Some points, each followed by its number:
[ 0.4  0.4 -0.8  0.4  0.9 -1.5 -0.2  0. ] 0
[ 1.1  0.4 -0.1 -1.5  0.6  0.5  2.1 -0.3] 1
[ 0.2 -1.2  0.  -1.6  0.   0.   1.8  0.7] 2
[ 0.3  1.2 -0.2 -1.4  1.2 -1.   0.6  0.4] 3
[-0.7  0.6  0.7 -1.7  0.8  0.2  0.7  0.4] 4
[ 1.1  0.9 -2.9  0.7 -0.4 -0.3 -0.3 -0.6] 5
[-0.6  1.1 -0.2 -1.9  0.2  0.3 -0.8  2.4] 6
[ 0.1  0.3  0.5 -1.1  0.1 -0.5  1.7 -0.9] 7
[-0.3  0.   0.9 -0.2  0.9  0.6  0.8  0.5] 8
[-0.1  1.1  0.  -0.4  1.  -0.3  0.6 -0.1] 9
[ 0.3  0.1 -0.1  0.9 -0.4  0.   0.4  0.1] 10
[-0.1  0.4 -0.4  1.   1.  -0.7  0.   1.2] 11
[-0.4 -0.2  1.3 -0.6  1.3  1.8 -0.2  0. ] 12
[-1.1  0.  -3.1 -0.3 -0.7  0.2 -0.3 -0.4] 13
[ 0.   0.3 -0.5 -0.9 -1.4 -0.3 -0.2  0.1] 14
[ 0.  -0.3  0.  -0.5 -1.9 -0.5 -0.7 -1. ] 15
[ 1.4 -0.3  1.9  0.5  0.  -0.4 -1.   0.2] 16
[ 0.2 -1.2 -1.2 -0.2 -0.2  0.9  0.4  1.1] 17
[-0.2 -0.2 -2.6  1.4 -0.7 -0.9 -1.3  0.1] 18
[-1.9 -0.9 -0.1  0.   0.  -1.7 -0.8 -2.4] 19
[ 0.  -0.7 -0.1 -0.5  0.5  0.7  0.3  0.4] 20
[ 0.5  0.5  0.4 -0.9  0.5  1.5  0.   0.2] 21
[-0.7 -0.3 -0.3 -0.9  0.1 -1.   0.   1.2] 22
[-1.9 -0.1  0.3  1.1  0.6  0.9  0.   0.6] 23
[-2.3 -2.2  0.1  3.3 -2.4 -1.   2.4 -2.6] 24
[-0.5  0.5 -0.3 -0.1  0.1  0.3  0.5 -0.7] 25
[ 0.5 -0.5  0.4 -0.5  1.6 -0.1 -0.3  2.5] 26
[ 0.2  0.4  1.5 -1.3  0.2  0.   1.5  0.5] 27
[-0.6 -1.   1.8 -1.4 -3.6 -1.6 -1.1 -1.8] 28
[-0.9 -0.6 -0.7 -1.   0.8  1.3  0.9  0.2] 29
[-1.3 -1.5  0.5  0.7 -2.1 -1.3 -2.  -1. ] 30
[-0.1 -0.1  1.1  0.7 -1.  -0.6 -0.3  0.3] 31
[ 0.2 -0.4 -0.3 -0.2  0.9  0.2  0.3 -0.7] 32
[-2.   0.7 -1.2  2.9 -0.6  4.8 -4.2  0.2] 33
[-1.   1.4  0.1 -0.1  1.6  0.2  1.   0.4] 34
[ 0.9  0.6  0.5 -0.8 -0.7  0.9  0.5  0.4] 35
[ 0.5 -0.6  0.3 -0.2  0.3  1.  -0.4 -0.6] 36
[-0.8 -2.   0.8 -0.9 -2.8 -1.7 -1.2 -0.7] 37
[ 0.3 -0.1 -0.5 -0.2 -0.8  0.9  1.6  0. ] 38
[-1.8 -1.9 -0.2  1.3 -2.5 -0.5 -1.1 -1.1] 39
[ 0.8 -0.3 -0.1 -0.6 -2.2 -1.1 -0.7 -0.6] 40
[-1.6 -1.1  0.3  0.7 -1.7 -1.7 -2.8 -0.1] 41
[-2.2 -0.5 -1.1  3.3  0.2  4.8 -4.2  0.3] 42
[ 0.5 -0.5  0.4 -0.6 -1.1 -0.8  1.5 -0.2] 43
[-0.2 -0.1  0.1  0.4  0.7  1.9 -0.4  0.1] 44
[-0.7 -0.2 -0.1  0.9  0.5 -0.5 -1.2  0.4] 45
[-1.   0.   1.6 -0.1 -1.8 -1.4 -0.5 -2.1] 46
[ 0.6  0.4 -1.2  0.4 -0.2 -0.2  0.5 -1. ] 47
[ 0.9  0.5  0.4 -0.7 -0.7  0.7 -0.6  1.5] 48
[ 0.3  0.   0.6  0.9 -0.8  0.1 -0.4 -0.8] 49
[ 0.4  0.8  0.6  0.8  0.  -0.1 -0.2  0.3] 50
[0.6 0.3 0.5 0.2 1.1 0.9 1.1 0.1] 51
[ 0.9  0.8 -0.1 -1.6  1.1 -1.1  1.   0.5] 52
[-0.7  0.1 -0.1  0.8 -0.5  2.4 -1.7 -0.3] 53
[ 1.3  0.7 -1.3 -1.   0.7 -0.3  0.3  1. ] 54
[ 0.   0.   0.1 -0.9 -0.5 -0.1 -0.3 -0.1] 55
[ 0.   0.3  0.6 -1.3  0.5  0.4  1.3  0.5] 56
[-1.3  1.   1.6 -0.5  1.2  0.   0.9 -1.6] 57
[ 0.9  0.4  0.   0.  -0.3 -0.9  1.   0.8] 58
[-0.6  0.2 -0.8  0.2  0.4 -0.1  1.7 -0.4] 59
[ 0.3 -0.2  0.  -0.5 -1.2  0.3 -1.3  0.3] 60
[-0.6  0.4  1.6 -1.5  0.  -1.4  0.1  0. ] 61
[-0.8 -2.2  0.3 -0.8 -1.3 -2.1 -1.  -0.2] 62
[ 1.8  1.2  0.3 -0.9  0.7  0.6  1.4  0.3] 63
[-0.9 -0.6 -0.2 -0.3 -0.9 -1.  -0.3 -0.4] 64
[ 1.   0.  -0.1 -0.3 -0.3  0.5  2.3  0.4] 65
[-0.3  0.1  1.6  1.4 -0.4  0.5 -0.2 -0.1] 66
[-1.   0.4  0.1 -0.6  0.8 -0.7 -0.9  0.2] 67
[ 0.3  1.3 -0.2 -0.4  0.6  0.8  0.5  0. ] 68
[ 1.2 -0.3 -0.3  0.  -0.3  0.1 -0.6 -0.9] 69
[ 0.4 -1.1  0.   1.4 -2.3 -1.7  1.  -0.8] 70
[ 0.6  1.3  0.2 -1.4  0.2 -0.3  1.   1.3] 71
[-0.1 -0.6 -0.1  2.7 -0.6  4.3 -0.9 -0.8] 72
[ 1.4 -0.4  0.9 -0.1  0.6 -0.3 -0.3 -0.4] 73
[ 0.9  0.4 -0.9 -1.1 -0.4 -0.8  0.8  1. ] 74
[-0.7 -1.   0.8 -0.7 -1.2 -1.7  0.2 -2.1] 75
[ 2.6  0.7 -0.8  0.3 -0.4 -0.3  0.4  0.2] 76
[-0.8 -2.2 -0.9  2.6 -2.  -2.2  0.6 -1.6] 77
[ 0.7  0.  -0.5  1.1  0.1  0.5  0.8  0.7] 78
[0.9 1.3 0.2 0.5 0.  0.3 0.9 0.8] 79
[ 0.   0.8  2.  -0.8  0.3  0.8  0.7  1.8] 80
[-0.3 -0.3 -0.5 -0.9  0.3 -0.9 -0.3 -0.9] 81
[-0.6 -0.5  0.2 -0.4 -2.1 -1.7  0.  -0.9] 82
[ 0.8 -1.2 -0.4 -0.3 -0.1  0.1  1.7  0.8] 83
[ 0.4  0.5  1.  -0.6  1.4 -0.6 -0.2  0.3] 84
[ 0.1  0.3 -0.8 -1.4  0.   0.7  2.5  0.3] 85
[-2.6  0.6 -0.7 -0.5 -1.6 -0.4 -1.1 -0.7] 86
[ 2.5  0.6 -0.5 -0.2  0.8  1.5  1.4  0.1] 87
[-0.8  0.7 -0.7 -0.4  0.7 -0.7  1.7  0.2] 88
[ 0.2 -0.2 -1.1  0.2  1.   1.  -1.1  1.9] 89
[ 2.1  0.9 -0.2 -0.2  0.1 -0.9  0.3 -0.1] 90
[ 0.2 -0.2  0.2 -0.9  0.5  1.3  0.7 -0.1] 91
[ 1.4  0.7  0.7 -1.   0.4 -0.5  0.4  1.8] 92
[-0.6 -0.1 -1.7  0.5  0.9 -0.5  0.4  0.7] 93
[ 1.3 -0.1 -0.3 -0.7  0.9  0.8 -0.5  1.2] 94
[ 0.4 -1.1  0.8 -0.5  0.7  0.1  0.1  0. ] 95
[-1.2  0.1 -1.1  1.1  1.7  2.6 -1.8 -0.4] 96
[-0.4 -0.6 -1.2  1.8 -0.9 -2.9  1.  -0.7] 97
[-1.7 -0.7 -0.6  1.1 -2.4 -3.  -1.7 -1.8] 98
[ 0.4  0.4  0.3 -1.5  1.   0.4  1.1 -1. ] 99
[ 0.3  0.8 -0.3 -0.8  1.2  0.1 -1.4  0.7] 100
[ 2.4 -1.5 -0.7 -0.1  0.  -0.5  0.1  1.5] 101
[ 1.1 -1.  -0.6 -0.7  0.8  1.4  0.5  0.2] 102
[ 0.4  1.3 -0.5 -1.  -0.4 -0.2 -1.6 -0.7] 103
[-0.3 -1.8  1.2  1.2 -1.3 -0.8 -2.3  0.8] 104
[ 0.5  0.1  0.7  0.5  0.2 -0.2  1.1 -0.4] 105
[-0.7 -2.5  1.   1.6  1.4  1.1  0.8  0.8] 106
[ 0.4  0.1 -0.7 -0.3 -0.1 -0.1  1.4 -1.2] 107
[ 0.9  0.1  0.3 -0.1 -0.2 -1.   0.2 -0.3] 108
[-0.5 -1.5 -2.3  0.3  1.4  0.8  0.7  1.2] 109
[3.  0.8 2.7 0.  1.7 1.2 0.1 0.3] 110
[ 1.2 -0.2 -1.1 -2.  -1.2  0.5  0.6 -0.2] 111
[-0.2 -0.4 -0.7 -0.4 -0.2  0.5  0.5 -0.4] 112
[-0.1 -2.5 -1.6  3.  -1.4 -2.2 -0.3  0.2] 113
[ 0.5 -1.5 -1.2  1.4 -0.1 -2.2  1.2 -1.3] 114
[ 1.   0.9 -0.1  0.3 -0.8  0.7  0.   0.1] 115
[ 0.5  1.2 -0.4  0.9 -0.1 -0.6  0.6 -0.1] 116
[-1.1 -0.8  0.8 -0.4  0.1 -0.3 -0.5 -1.2] 117
[ 0.8  0.8  0.7 -1.1  0.6 -0.7  1.2 -0.5] 118
[-3.4 -0.2  0.2  0.6 -0.2  3.1 -1.2  1.6] 119
[-1.2 -0.6  1.6 -0.3  0.6  0.9  0.4 -1.6] 120
[ 0.1  0.2 -0.2  0.3 -1.5 -0.7 -0.8 -1.6] 121
[-0.2 -0.3  0.1 -0.5  0.7 -1.4  0.9 -1.8] 122
[ 0.1 -1.4  0.2 -0.4  0.6 -0.4  0.2 -0.5] 123
[-1.  -1.3 -0.4 -0.5  0.2 -0.4 -0.3 -0.8] 124
[-1.6  0.2 -1.1  0.7  0.6  3.  -0.4  0.3] 125
[-1.1 -2.1  0.2  0.9 -2.4 -1.8 -1.5  0.6] 126
[ 1.9  0.1  0.3 -0.6 -0.2 -0.4 -0.1 -0.6] 127
[ 0.  -1.   1.1 -0.9 -1.  -0.6 -2.3 -0.3] 128
[-2.3 -0.8 -0.9  1.1 -2.9 -0.1 -5.1 -0.9] 129
[ 0.1 -1.3 -2.3  1.9 -0.1 -2.1  0.6 -0.2] 130
[-1.8 -2.1 -0.5  2.1 -1.7 -3.   1.3  0.8] 131
[-0.8 -2.2 -0.5  0.2 -0.5  1.5 -1.1  0.5] 132
[-0.5 -0.4  1.2 -0.9  0.5 -0.1  0.7  0.4] 133
[-0.4 -0.2  0.8 -0.9  0.   0.3 -0.8 -1.9] 134
[ 0.8  0.2  0.5 -0.2 -0.2  0.1 -0.4 -0.5] 135
[-0.8 -0.9  0.4  0.7  0.8  0.4  0.   1.2] 136
[-1.   0.1  1.3 -0.4  0.3  0.6  0.3 -0.4] 137
[-0.2  0.  -0.5  0.1  0.1 -0.2 -1.1 -0.3] 138
[ 0.3 -0.2 -1.   0.5  1.6  1.4 -1.4 -1. ] 139
[-0.7 -0.6  0.2 -0.1 -1.  -1.4 -0.5  0.2] 140
[ 1.  -0.6 -1.2 -0.4  1.1  4.6  0.8  0.2] 141
[ 1.8  1.3  0.8 -0.3 -0.3 -0.6 -0.4 -0.5] 142
[ 1.   0.   0.  -1.1 -2.  -1.9  0.5  1.2] 143
[-0.8  0.1  0.   1.2 -0.3  2.7 -1.3  0.7] 144
[ 0.6  0.8  0.   0.9  1.1 -0.1 -0.5  0.4] 145
[-0.1  0.1 -1.  -0.3  0.  -0.1  0.4 -0.5] 146
[-0.6  1.1 -0.2  1.6  0.1 -0.6  0.3 -1.1] 147
[-0.2  0.2  1.4 -0.3  0.6 -0.7  0.9  0. ] 148
[ 0.2 -0.4 -0.1  0.9  0.4  0.8 -0.7 -0.2] 149
[ 0.7  0.8  0.6  0.2  1.  -0.2  0.6  0. ] 150
[ 0.1 -0.7  0.6  0.3 -0.4  0.2 -1.6 -1.8] 151
[ 0.2  0.1  0.5 -0.6  0.6 -0.5  0.  -0.6] 152
[-0.3 -1.3 -0.2 -2.5  0.6  0.4 -0.6  0.1] 153
[-0.5  0.9 -0.4  0.2  0.6  0.7  1.3  0.7] 154
[-0.8 -1.1  0.2 -1.7  1.4  0.8  0.3  2.1] 155
[ 1.7  0.3  0.5 -0.9  2.2 -0.3  2.4 -0.3] 156
[-0.7  0.1 -0.8 -0.7 -0.1  0.5  1.   0.5] 157
[ 0.5 -0.5 -2.4 -0.5  1.8 -0.5  0.3  0.9] 158
[-2.1 -0.3 -0.4  1.8 -2.8 -0.3 -2.2  0. ] 159
[-0.7  0.1  0.7 -0.3 -0.6 -1.7 -0.2 -0.4] 160
[-1.8 -0.3  0.3  3.  -0.3  3.8 -3.4 -1.8] 161
[ 1.3  1.5  0.3 -0.9 -0.1 -0.4  0.7  0. ] 162
[ 0.6 -0.8  0.4  1.   1.2 -0.3  0.9  2.2] 163
[ 1.7  1.5  0.4  0.4  0.9 -0.4  1.  -0.7] 164
[-1.4 -2.1 -1.4  1.9 -3.3 -0.9 -5.6 -0.4] 165
[ 1.5 -0.1  0.4  0.4  1.  -1.1  0.4  0.1] 166
[ 0.  -0.3  1.2 -1.1 -0.4  0.2  1.6 -0.4] 167
[-0.4  0.4  1.3 -1.   0.5 -0.2 -0.9 -0.1] 168
[ 0.6  0.1 -0.4 -0.1  0.9  0.7  0.4  0.3] 169
[-0.2 -2.1  1.4 -0.3 -2.9 -0.9  0.4 -2.8] 170
[ 0.1 -0.9  0.9 -0.1  0.6 -0.4 -0.6 -0.3] 171
[-1.2  1.1 -0.6  0.1  1.   0.1  0.  -0.1] 172
[ 1.7 -0.3  1.6 -1.   0.  -0.2  0.4  2.2] 173
[ 2.1  0.8 -0.9  0.4  1.4 -0.3  0.6 -0.6] 174
[ 0.8  0.8 -0.8  0.1  0.4 -1.6  0.7  0. ] 175
[-0.3 -0.6 -1.  -0.8 -0.7 -1.  -1.2 -2.7] 176
[ 0.8 -0.6 -0.5  1.3  0.6  0.3  0.8  1.9] 177
[-1.5 -0.3 -0.1  0.4  0.4 -2.4  0.5  0.1] 178
[ 0.1  1.6  0.8 -0.5  1.1  0.1  0.4 -0.4] 179
[ 1.2  1.9 -0.6 -0.9  0.4  0.7  0.2  2.1] 180
[ 0.9  0.7  0.4 -1.6  0.  -0.1  1.1  0.2] 181
[ 0.2  0.2 -0.8 -0.5  0.6  0.8  0.3 -0.3] 182
[ 1.7  0.5  0.8 -0.2  0.7  2.1  2.8  0.8] 183
[-0.4  0.9 -0.5 -1.5 -0.5 -1.6 -0.2  1.2] 184
[-1.2  0.3  1.  -0.4 -1.5 -1.5 -0.3 -0.9] 185
[-0.1  0.5 -0.1 -0.6  0.1 -0.5  0.2 -0.6] 186
[-0.5 -1.4  0.  -1.6 -0.6 -0.8  0.2  0.1] 187
[ 1.4  1.6  0.1  0.3 -1.6 -0.2  1.3 -1.4] 188
[-1.  -1.6 -1.5  1.5 -2.3 -0.1 -3.8 -0.2] 189
[ 0.3 -0.2  0.1 -0.3  0.5 -0.2  1.8  0.3] 190
[ 0.3 -1.4  0.7  0.2  0.3  0.2  0.7  2. ] 191
[ 0.8  1.9  1.  -1.7  0.7  0.3  0.8 -0.5] 192
[-0.9  0.4  0.3  0.  -2.3 -0.7 -0.1 -0.7] 193
[ 3.7  0.5  1.7 -0.9 -0.5 -1.9 -1.6  0.7] 194
[-0.2  1.4 -0.9 -0.8  1.   0.4  0.9  0.3] 195
[ 1.2  0.7  0.  -0.7  2.1  0.2  0.1  0.8] 196
[-0.1  0.6 -0.3  0.7  0.   1.6 -1.3  2.1] 197
[-0.5 -0.4 -0.8  0.9 -1.  -0.6  1.   1.8] 198
[ 0.6  0.7 -0.2  1.   2.4  0.2  1.6  0.6] 199
[ 0.8  3.8 -0.3 -0.3  1.   0.7  0.  -0.3] 200
[ 0.6 -1.7 -0.3 -0.4 -0.5  0.7  1.2 -1.2] 201
[-0.2  0.6  0.3 -0.8 -2.8 -0.7  0.3  0.8] 202
[-1.9 -0.6 -0.2  0.8 -1.2 -2.1  0.7 -0.8] 203
[ 0.7 -0.3  0.8 -1.1  1.1  0.8  0.3 -0.7] 204
[ 0.1 -0.4 -0.6  0.   1.2 -0.3  0.7  0.3] 205
[-0.6 -3.1  0.9 -0.5 -4.2 -1.9 -0.8 -2.2] 206
[-1.5  1.2 -0.1  0.2 -0.6  0.6  1.  -0.6] 207
[-0.5 -1.8  1.9  0.6 -4.8 -2.3 -1.5 -2.7] 208
[ 2.2 -0.1 -0.1 -0.2  0.8  0.2  1.2 -0.3] 209
[-1.8  1.2 -0.6 -0.5  0.8 -0.2 -1.2  0. ] 210
[-0.9  1.   0.5  0.6 -0.3  2.4 -1.4  0.5] 211
[ 0.5  0.3  0.9 -1.1  0.5  0.7  0.8  0.5] 212
[-0.6  0.4  0.7 -0.6  0.1  1.2  2.1 -0.3] 213
[-0.3  0.8  1.2 -0.6  0.4  0.5  0.4 -0.2] 214
[-1.3 -0.6 -1.3  0.6 -2.   1.4  0.   0.7] 215
[ 0.4 -1.1  0.1 -1.1  0.2  0.  -0.1 -0.1] 216
[-1.   0.   0.2  1.3  0.3  3.4 -2.1  0.5] 217
[ 1.4  0.8  0.3 -0.1  0.4 -0.9  0.9 -0.1] 218
[-0.1 -1.   0.4  1.4 -0.4  0.9  2.6 -0.7] 219
[-1.1 -1.3 -1.2  1.3  2.3  1.4  0.8  0.4] 220
[ 0.   1.4 -1.3  0.   1.   0.   0.6  0.3] 221
[-0.2  0.5 -0.4 -1.1  0.9 -0.8 -0.6  0.6] 222
[-1.5 -1.8  1.5 -0.2 -1.5 -1.3 -0.9 -0.3] 223
[ 1.   0.5  0.2 -0.2  0.8 -0.3 -1.2  0.6] 224
[ 1.7 -0.4  0.3 -0.6 -0.3  0.8 -0.1  0.1] 225
[ 1.6 -0.5 -0.6  1.2 -0.1 -0.3  0.  -0.6] 226
[ 0.   0.5  0.1  1.2  0.5  0.7 -0.3  0.7] 227
[ 0.3  0.8  2.3  0.2  0.6  0.  -0.5  0.3] 228
[-0.1  0.3  0.1 -0.3  0.7  0.3  0.1  0.4] 229
[ 0.4 -0.7 -0.4  0.3 -0.5 -0.8  0.  -0.9] 230
[-1.6 -1.2 -1.5  1.4 -1.9 -1.5  1.4 -2.1] 231
[-0.8 -0.6 -0.5 -0.2 -0.4 -0.3 -1.3 -0.7] 232
New points follow, each followed by the numbers of its two nearest points above, smallest number first.
[ 0.7 -0.2  0.6  0.6  2.5  1.5  0.5 -0.4] 51 169
[ 0.1  0.   0.5  0.1 -0.1  0.4  1.2 -0.2] 105 190
[ 1.2  0.3  0.5 -0.3  0.6  0.  -0.2  0.9] 94 224
[ 0.1  1.   0.  -0.6  0.   0.5  0.4  0. ] 68 229
[ 0.4  0.6 -0.6  0.8  0.8 -0.1 -0.2  0.5] 11 145
[-0.2 -0.3  0.5 -0.5 -1.2 -1.  -2.3  0. ] 60 128
[ 0.4  0.2  0.8 -0.4  0.7  0.   1.7  0.3] 56 190
[ 0.   0.4 -0.5 -1.4  0.1  0.5  0.5  0.5] 157 182
[ 1.7  0.4  1.4 -0.7 -0.3  0.3  1.   2.2] 92 173
[-0.5  0.6  0.4  0.8  1.4  1.5 -0.5  0.2] 44 227
[ 0.  -0.5  0.6 -0.6 -1.5 -0.8  0.6 -0.4] 43 82
[-0.3  1.2  1.6  0.  -0.2  0.7  0.  -0.4] 137 214
[ 0.4  1.2  0.8 -0.6  1.8  1.2  0.3 -0.5] 68 179
[-0.2 -0.2  0.7 -1.6 -0.8 -0.3  0.2  0.4] 55 187
[-0.8 -0.7 -0.9 -0.3  0.6  0.9 -0.8  0.5] 20 138
[-0.4  0.8 -0.9 -0.5  1.   0.1  1.1  0.3] 195 221
[0.7 0.4 1.4 0.3 1.2 0.1 0.6 0.4] 51 150
[ 0.5  0.3 -0.2  0.   0.6 -0.2  1.7  1.2] 58 190
[-1.  -0.6  1.   0.8  0.2 -1.5  0.5  0.3] 160 178
[ 0.8 -0.4 -0.1  0.8 -2.   0.   0.6  1.5] 10 198
[-0.3  0.7  0.1  0.1  0.3  0.   1.2 -1.1] 25 107
[ 0.6  1.3  0.5  0.5  0.3  0.7 -0.6  0.1] 50 145
[-0.6 -1.5  1.   0.9 -1.4 -1.3  0.7 -0.7] 70 82
[ 0.8 -0.6 -0.4 -0.5  1.1 -0.8  0.9  0.5] 190 205
[ 0.8 -0.4  1.3 -0.5 -0.8  0.4  0.3 -0.7] 135 167
[ 0.4  0.8 -0.6 -0.8 -0.7 -0.8  0.   0. ] 14 186
[-2.6 -0.5 -0.5  3.3 -1.6  4.9 -3.5 -1.7] 33 161
[-0.9 -0.4 -0.3 -0.5  0.5 -0.4  1.2 -0.5] 59 88
[ 1.2  0.4 -0.2 -0.5 -0.8  4.3  2.9  0.8] 141 183
[ 0.  -0.8 -1.5 -0.7  1.1 -0.3 -1.5  0.1] 138 222
[-0.4  0.9 -0.9 -1.1  1.2  0.2  0.4  0.9] 195 221
[ 0.5  0.   0.5 -1.1 -0.6  0.8  0.2  0.6] 35 212
[ 0.  -0.3  0.2 -0.8 -0.6 -0.6 -0.9  1.8] 22 48
[-0.9  0.  -0.3 -1.9  0.6 -0.4  0.4 -1.3] 81 186
[1.  0.  0.8 0.  0.6 1.4 0.6 0.1] 21 51
[-1.1 -1.1 -0.4  0.3  0.9  0.  -0.5  0.9] 45 136
[ 1.   2.6  0.9  0.4  0.4 -0.8  0.5 -0.7] 164 179
[ 1.6  1.1 -0.2 -0.4  0.2  0.5 -1.9  0.3] 100 224
[ 0.1  0.5  1.3 -0.9  0.8  0.4  0.9 -1.5] 99 214
[-1.8 -1.  -0.4  0.6  1.   1.  -0.2  2.6] 23 136
[ 0.8  0.1 -1.8  0.4  0.   0.6 -0.2  2.2] 17 89
[-1.   0.2 -0.4 -0.1 -0.6  0.2  1.  -1.4] 25 207
[ 0.9  1.2 -0.2 -0.1 -0.3  0.1  1.5  0.7] 58 79
[-0.1  0.4  0.2  0.4  1.4 -1.4  0.5  0. ] 0 9
[-0.1 -0.7  2.8 -1.1 -2.1 -0.3  0.9 -0.2] 43 167
[-1.1 -0.2  2.4 -0.4 -2.1 -1.8 -1.9 -2.5] 28 46
[-2.2 -0.5 -0.2  3.8  0.1  2.8 -4.9 -1.3] 42 161
[ 0.7  0.2 -1.7 -0.8  0.3  1.5 -0.4 -0.2] 102 182
[ 0.6  1.   0.6  1.1  0.   0.8  0.2 -0.2] 50 115
[-0.7  0.1  0.   0.5 -1.3  2.7 -2.  -0.6] 53 144
[ 1.5 -1.3  0.1 -0.9  0.6  0.2  1.5  0.8] 2 83
[ 0.1  0.1  0.5  0.5  0.4 -0.6 -0.4  0.3] 50 145
[-0.9 -1.2  0.4 -1.6 -1.8 -0.3  1.4  0.7] 2 187
[-0.4 -0.3  0.2 -1.3 -1.4 -1.9 -0.1 -0.9] 82 160
[ 1.1  0.5 -0.7  0.7  0.7  0.4  0.9  0.6] 78 169
[-1.7 -1.   0.6 -0.7 -0.7 -1.6  0.4 -1.5] 75 185
[-0.1 -1.5  1.3  0.1 -0.7 -1.7  0.3  0.4] 31 140
[ 0.7  1.4 -0.2 -0.1 -0.1  0.5  1.7  0.7] 79 154
[ 0.4 -0.7 -2.2 -0.1  0.5  0.9 -1.1  0.9] 17 89
[-0.2  0.3 -0.8 -0.1  0.5 -0.1  1.6 -0.3] 59 88
[ 0.5 -0.1  1.1  0.  -0.1 -0.3 -0.4 -0.3] 135 171
[-0.1  0.3 -0.1  1.7 -0.7 -0.3  0.2  0. ] 10 116
[ 0.9  0.4  0.6 -0.3  1.1 -0.3  0.6  0. ] 84 150
[-1.5 -2.9 -1.7  1.9  2.1 -0.3  0.2 -1. ] 109 220
[ 0.  -1.1 -0.1 -0.7  0.8  0.4 -0.7  1.3] 20 94
[ 0.8  1.1  0.  -2.   0.3 -0.2  1.4 -0.1] 118 181
[ 0.5  0.4  0.1 -0.7  0.7 -1.   1.4 -0.3] 7 118
[ 1.2  1.1 -0.2 -0.3 -0.2  0.1  2.5  0.2] 1 65
[-0.8  0.3 -1.2 -1.   0.7  0.3  1.6  1.4] 88 157
[ 0.9  0.7 -0.7 -0.2  2.3  0.2  0.1  0.1] 169 196
[-0.5 -1.1 -0.8  0.4  1.9  0.8 -1.1 -0.2] 139 149
[-0.5  0.3  1.8  1.2 -1.4  0.1  0.4 -0.3] 31 66
[ 1.6 -0.7  0.2 -0.2  0.6 -0.1  1.4 -0.7] 105 209
[ 0.3  1.4 -0.7  0.  -0.2  0.7 -0.7  0.5] 68 115
[-1.2 -0.9 -0.6  0.9 -1.2  3.  -2.6 -1.4] 53 217
[ 0.2  0.2  1.1 -0.6 -1.5 -0.1 -1.  -0.1] 55 60
[-0.1 -0.8  0.  -0.1 -1.2  0.1 -0.6  0.9] 55 60
[ 0.7  0.8  0.2 -0.2  0.4  1.9  1.6  0.5] 51 183
[-0.1  0.3 -0.1 -0.1  0.1  0.5  1.4  0.8] 154 157
[-0.1 -0.1 -0.5 -0.8  1.1 -0.1  0.6  0.7] 205 229
[-0.4 -1.2  0.1  0.5 -3.4 -1.5 -0.8  0.7] 37 126
[-0.5  2.1  0.6  1.5 -0.2  0.8 -2.6  0.7] 197 211
[ 0.   0.4  0.3 -0.9 -0.1 -0.1  0.8  1.8] 71 92
[-0.6 -0.1  1.  -0.2  0.3  0.9 -0.6 -0.5] 36 137
[ 0.   0.  -1.6  0.9  0.6  1.7 -1.2 -1.1] 139 149
[-0.1  0.2  0.6  0.4  0.2 -0.2 -0.3  0.5] 50 229
[ 0.5 -1.4  1.1 -0.4 -1.7 -1.8  1.1 -0.1] 43 82
[-0.4  0.7 -0.3  0.7  0.7  0.3  0.   0.7] 227 229
[-0.2  0.6  0.   1.2 -0.4 -0.5  0.6  1. ] 10 50
[-1.1  0.1  0.7 -0.3 -0.3  0.  -0.1 -0.3] 117 137
[ 1.1 -0.1  0.9  0.   0.4  0.2 -0.6  1. ] 73 224
[ 0.3  1.  -1.1  0.2  1.5  0.2 -0.1  0.1] 145 221
[-0.9 -0.6 -0.1 -0.4  0.2 -0.6 -0.3  1. ] 22 67
[-0.4  0.6 -0.2 -1.8  0.4  0.7  0.4  0.2] 4 56
[-0.1  0.  -0.7 -0.2  0.2  0.9  0.8  0.9] 20 157
[-0.1 -0.5  0.4 -1.2  2.3  0.1  0.1 -0.6] 32 204
[-0.5  1.1 -1.7 -0.1  0.3 -0.2 -0.1  0.6] 93 221
[-0.2  0.8 -0.5  0.5  0.3  0.7 -1.7 -0.1] 138 149
[ 0.5  1.  -0.8  0.7  0.5  0.  -0.4  0.7] 145 227
[ 0.1  0.3 -0.4  0.4  1.2  2.9 -1.2  0.3] 44 96
[ 0.3  0.8  0.1 -0.9  0.6 -1.3  2.5 -2. ] 7 122
[ 0.4  2.6 -0.8  0.  -0.4 -1.   0.4  0. ] 116 175
[ 0.8 -0.3  0.2 -0.1 -0.3 -0.6  0.9  0.8] 58 108
[ 0.4 -0.1 -0.1  0.2 -1.3  0.4 -1.3  0. ] 49 60
[ 0.3 -0.9  0.6 -1.6  0.1  0.  -0.5  1.4] 22 216
[ 0.6 -1.   0.7 -0.1  0.4 -0.3  0.3  0.2] 95 123
[-0.2 -0.2  0.6 -1.1 -2.5  0.2  0.8  0. ] 14 202
[-1.3 -1.3 -1.2  1.2 -1.2 -2.7 -1.8 -0.9] 41 98
[ 0.9  0.4 -0.3 -0.8 -1.3 -0.7 -0.6  0.6] 14 60
[ 0.4  1.1  0.8  2.4  0.   3.9 -2.2  0.2] 144 217
[ 0.7  0.8 -0.6 -0.5  0.4 -0.1  0.6  1.3] 54 74
